In the rows, 100 means zero.
One turn moves each row of this set onto another row. After a few examples, where does it send each row asked below?
J384: 103  134  123  92  83  76  85  129  110  101  83  105  95  109
J518: 83  112  120  126  66  120  81  95  117  106  84  105  86  58
J439: 106  102  102  72  69  86  77  62  105  74  101  95  110  61
J85: 116  88  151  80  110  77  90  89  96  104  87  112  98  85
J61: 95  111  98  67  68  96  72  45  105  89  100  94  109  76
J218: 96  112  138  73  78  86  92  88  119  62  52  97  91  83
J543: 122  127  115  84  76  116  76  90  136  93  94  142  105  110
J582: 87  110  125  116  65  107  70  107  125  86  82  123  88  53
J624: 109  127  144  78  90  91  82  114  106  110  87  113  101  115
J167: 118  104  108  99  95  97  128  82  96  111  95  127  81  89
J723: 103  106  102  84  62  86  57  54  106  101  105  92  109  81
J179: 84  114  113  117  52  122  71  89  121  93  80  121  87  63
J827: 116  113  76  100  81  87  117  83  102  95  111  112  82  83
J297: 91  127  99  77  90  132  57  81  92  68  69  99  78  80
J530: 92  107  94  91  72  69  67  54  112  82  98  99  108  83
J719: 101  88  94  77  103  96  87  89  127  81  115  118  61  67
J262: 78  122  115  110  63  108  85  96  131  101  97  108  93  51
J456: 95  123  105  77  96  134  67  73  91  68  73  118  72  87
J459: 98  93  103  63  98  111  86  101  85  90  98  108  53  71
J669: 86  127  116  121  66  107  83  94  124  95  105  122  76  58
J743: 120  107  83  81  86  97  113  109  98  114  111  120  80  97
J401: 88  108  142  88  58  99  95  115  110  89  61  93  103  84
J815: 101  128  100  76  101  137  60  81  84  88  74  102  87  78
J711: 108  142  140  97  97  97  67  119  114  102  91  111  102  99
J716: 105  70  134  69  93  96  110  90  86  97  81  99  85  88
J861: 118  95  107  80  81  105  123  91  117  101  111  119  73  103
J64: 91  133  120  69  98  142  62  81  98  86  76  118  84  66
J148: 119  137  116  85  112  81  95  108  103  103  90  105  98  109
J805: 95  134  121  76  100  142  68  79  104  72  79  106  97  86
J990: 107  90  149  82  107  101  92  89  91  111  72  103  70  78
J399: 120  134  129  91  82  77  83  107  113  123  90  97  104  99
J318: 98  97  94  78  67  93  47  63  114  87  108  96  105  75
J160: 99  106  90  85  72  88  63  63  120  77  101  94  114  89
J975: 70  114  131  108  58  100  87  98  113  100  101  116  76  58
J139: 104  74  146  67  111  101  80  95  87  95  80  113  79  89
J545: 103  115  100  60  64  86  69  66  99  87  104  98  123  78
J152: 118  88  149  54  91  89  92  95  99  87  93  112  75  90
J770: 101  122  103  76  103  123  59  68  89  71  66  122  91  86
J855: 116  116  102  79  65  110  78  81  115  109  121  121  105  120
J598: 80  111  119  128  86  112  72  103  126  93  83  127  91  59
J514: 118  93  84  83  78  100  113  81  96  109  98  124  89  103
J365: 128  106  88  79  102  107  104  74  95  121  96  107  84  95
J185: 109  78  144  73  99  106  91  69  82  85  75  109  90  81
J357: 121  132  128  72  87  98  98  131  118  97  87  108  101  100
J503: 87  125  108  75  103  153  75  87  92  85  85  113  91  86

J624 turns into -> J743
J723 turns into -> J815
J598 turns into -> J530
And these:
J401 turns into -> J855
J669 turns into -> J439
J297 turns into -> J179
J152 turns into -> J357
J975 turns into -> J545
J384 turns into -> J514
J719 turns into -> J218
J160 turns into -> J456
J399 turns into -> J365
J148 turns into -> J167
J711 turns into -> J827
J64 turns into -> J262

